Rotation paths and how fast each direction turns (degrees a step)
Each turn is a multiple of 5 degrees from 10 to 175, or 0.
Each row of a path follows its step; steps can be skipped.

step 0: 11 7 20 11 -10 -13 4 -18 -34 -3 17 5 8 7 -13 -23 9 -10 5 -8 2 -7 -5 4
 -15 19 -19 15 23 5 23 -4 19 -7 9 9 3 -14 -2 -1 10 -29 12 -11 -22 -2 -5
 -25 20 1 -27 -17 -5 9 11 -2 10 13 -16 30 -10 -1 -11 6 -8 -5 -11 4 -15 0
 15 -2 5 -3 10
step 4: -4 -1 32 13 8 17 -3 1 -22 -17 -3 -12 0 -3 -6 12 -20 -1 -1 -25 -11 -11 18
 6 6 8 -23 -12 -25 -17 2 -5 14 19 -16 7 28 3 0 2 -13 6 -9 0 1 -4 23 13
 -1 0 23 12 20 6 -9 -3 13 -11 -33 -14 3 14 5 -5 11 17 6 -16 0 7 0 -5 9
 -29 -1
step 5: -13 -11 -8 41 0 -10 -1 -5 -9 2 -6 -21 -7 4 21 -12 10 6 -15 -5 10 -8 -8 3
 7 -8 -4 14 11 45 -15 0 1 -26 3 12 13 11 -7 11 -3 -3 -15 -14 1 6 -25 -5
 -7 16 -11 -14 24 8 -2 -20 8 -20 -2 12 19 18 -5 10 12 11 1 -12 -14 10 4
 -5 -4 -19 7
step 8: -13 3 -21 -5 -11 -31 3 -2 9 -10 -14 -10 -11 25 3 -1 -20 -5 -10 1 11 -25
 12 31 4 -7 6 -7 6 -2 6 6 4 17 7 2 -10 -12 13 -2 3 -11 -13 18 -2 -22 12
 -3 11 6 -23 -4 -6 3 24 7 -16 2 3 -1 7 3 37 11 25 -3 -2 7 -11 -23 -22 14
 3 17 -17
step 10: 21 -13 7 24 18 2 -20 -19 -7 7 2 -17 6 20 3 -10 -4 3 -1 4 0 4 12 1 7 -10
 -2 -21 -5 -4 8 -13 4 -10 -12 -21 -40 -3 -19 31 1 -2 -16 0 4 8 -9 2 -5
 32 24 -14 -18 4 -1 13 1 -15 24 10 -7 3 3 10 6 1 1 -13 12 -9 1 -19 -2 3
 27
step 11: -8 1 5 8 -11 13 5 2 13 -8 10 -6 -10 -12 -3 -1 6 10 -12 2 -2 -5 -14 10 12
 -4 13 -6 -8 -10 5 -7 14 -8 -32 -6 -12 6 33 5 36 11 4 1 -11 9 -17 7 -10
 -12 -16 -11 -24 -27 -21 -6 11 -15 6 2 -14 -6 -21 7 2 -3 18 2 -16 -18 13
 33 -22 2 11
step 13: 15 -10 -31 8 12 -1 16 7 5 22 18 4 -2 0 -9 -11 -18 -3 -2 1 0 -15 -8 2 -18
 -8 -24 -3 -6 3 20 7 -2 12 8 13 1 26 -2 -26 -20 3 -3 -6 -3 -15 34 -9 -12
 -5 4 -17 5 1 -6 2 -5 18 8 16 2 17 -9 10 -3 10 -1 -10 -10 -27 -6 1 -38
 21 -2
step 17: -2 13 24 17 -8 5 23 7 -4 9 -25 -6 2 7 -4 -13 8 10 6 -21 -7 11 -10 -5 -25
 19 2 -10 5 18 9 17 2 -11 -6 2 7 12 -8 18 14 7 18 14 -31 2 33 24 -6 -2
 -13 -6 -1 3 25 -23 21 21 5 -9 -8 -19 7 -1 -11 -14 2 6 -4 7 -4 -3 22 0
 -4
step 18: 19 -15 1 -7 -23 -5 2 44 -3 8 -5 22 -1 13 7 13 2 -10 11 8 17 -13 -16 1 3
 0 2 14 -5 10 -6 -14 3 3 11 -3 -14 27 -18 7 -6 5 -9 3 -6 11 13 -35 -24
 -3 17 -1 9 -4 19 -8 -17 -10 -12 16 4 -2 -4 13 -14 -15 1 -19 7 -8 19 1
 21 -1 -13
step 19: 26 -24 -12 -27 -8 12 2 -13 5 15 3 -19 24 0 -16 -3 15 -25 17 21 -6 4 -12
 9 18 3 13 6 3 -1 -12 20 1 -5 -8 2 10 12 15 4 -12 -20 4 21 -2 35 -5 9 9
 -6 4 6 -13 3 -7 -3 5 11 -12 13 11 -3 18 1 -2 1 -25 0 15 -8 -14 11 -11
 -20 -10
Speeds:
0 6 3 2 -2 3 1 -4 0 -4 -4 -2 1 -3 2 -5 4 -2 -3 -1 -4 -6 5 -1 7 -2 3 3 -3
 2 -1 -4 -1 -2 4 8 -1 -3 -1 7 0 4 -2 3 2 1 1 -8 2 -2 0 4 4 0 -5 1 0 0 -3
 1 5 1 5 -2 0 0 0 0 -3 -3 -3 -5 -1 -5 -5 -> 20
0 5 12 5 -2 3 1 0 0 -3 -2 -1 -1 -3 -2 0 4 2 -6 3 0 0 0 2 -2 3 2 -1 2 -3
 -4 6 -7 4 2 0 4 4 2 3 -10 -3 4 3 1 1 0 6 -2 -1 2 6 2 2 0 4 1 -2 5 3 -1
 -3 -4 1 5 1 0 -2 4 0 -1 -3 3 3 3 -> 140
0 -5 -2 -2 -4 1 -2 5 0 1 -4 -2 -1 0 -4 7 -4 -10 3 5 4 2 4 -2 1 -4 0 -5 0
 -3 4 6 5 1 4 8 5 0 1 0 -3 0 3 4 0 -2 2 1 1 3 3 -1 4 0 3 0 -5 -2 -1 4 0
 3 2 -1 3 2 2 1 4 -4 -2 -4 -3 -4 -1 -> 70
-4 1 3 0 5 -1 0 1 -5 3 0 -4 4 1 -1 0 1 3 5 9 -3 1 -2 -2 -4 1 5 -2 0 -3
 -2 2 2 -6 -3 -1 4 -6 -1 1 0 5 1 2 -5 2 0 5 11 0 5 0 6 4 -4 -2 5 -1 -2
 -2 2 2 2 -1 -5 1 -2 -3 0 0 3 0 0 4 -3 -> 145
5 -1 -1 -4 -6 1 6 -2 3 1 -3 -1 3 6 2 6 3 1 -1 -1 0 0 -3 -2 -5 -1 0 -3 -8
 -2 0 9 -5 -6 -1 3 -5 4 0 6 -2 3 -1 -4 -3 -1 4 -3 1 3 -1 1 -1 -2 -3 2 -2
 2 3 -2 2 0 0 1 -4 -5 1 -6 2 0 -3 7 -1 -2 1 -> 10
-1 5 1 -4 -4 -4 -1 -2 5 -1 2 -1 1 2 2 -1 -5 0 4 1 0 -2 -3 0 -1 -5 8 2 6
 2 8 -3 -2 -1 -4 2 1 2 -1 3 -2 1 2 -2 0 3 3 3 -1 3 -1 -4 0 0 5 7 0 -2 -6
 0 6 -4 -2 -1 -1 -2 -2 1 -4 0 -5 -3 9 1 4 -> 40
4 -5 2 0 2 -4 0 1 3 4 -1 -5 -1 -2 1 -3 2 2 1 10 -7 4 2 2 -1 -4 -4 6 -2
 -1 -3 -2 4 -4 4 3 4 3 -2 1 4 -3 3 2 -3 -1 -4 -5 -9 3 4 -2 -3 1 0 3 -2 2
 1 -6 4 -1 -2 2 0 3 1 -3 2 -1 -1 1 7 2 3 -> 85
-3 -6 5 -3 1 6 0 3 -6 -3 4 0 4 3 3 -5 -4 -4 -1 -2 -1 4 -4 0 1 2 -3 4 7
 -4 3 0 -3 -4 0 -6 -1 4 -4 -1 -1 3 -1 3 -1 3 -3 -5 0 2 -4 0 5 -1 1 4 2 0
 5 0 7 6 0 2 3 -2 1 1 2 -5 -2 1 -1 -5 1 -> 80
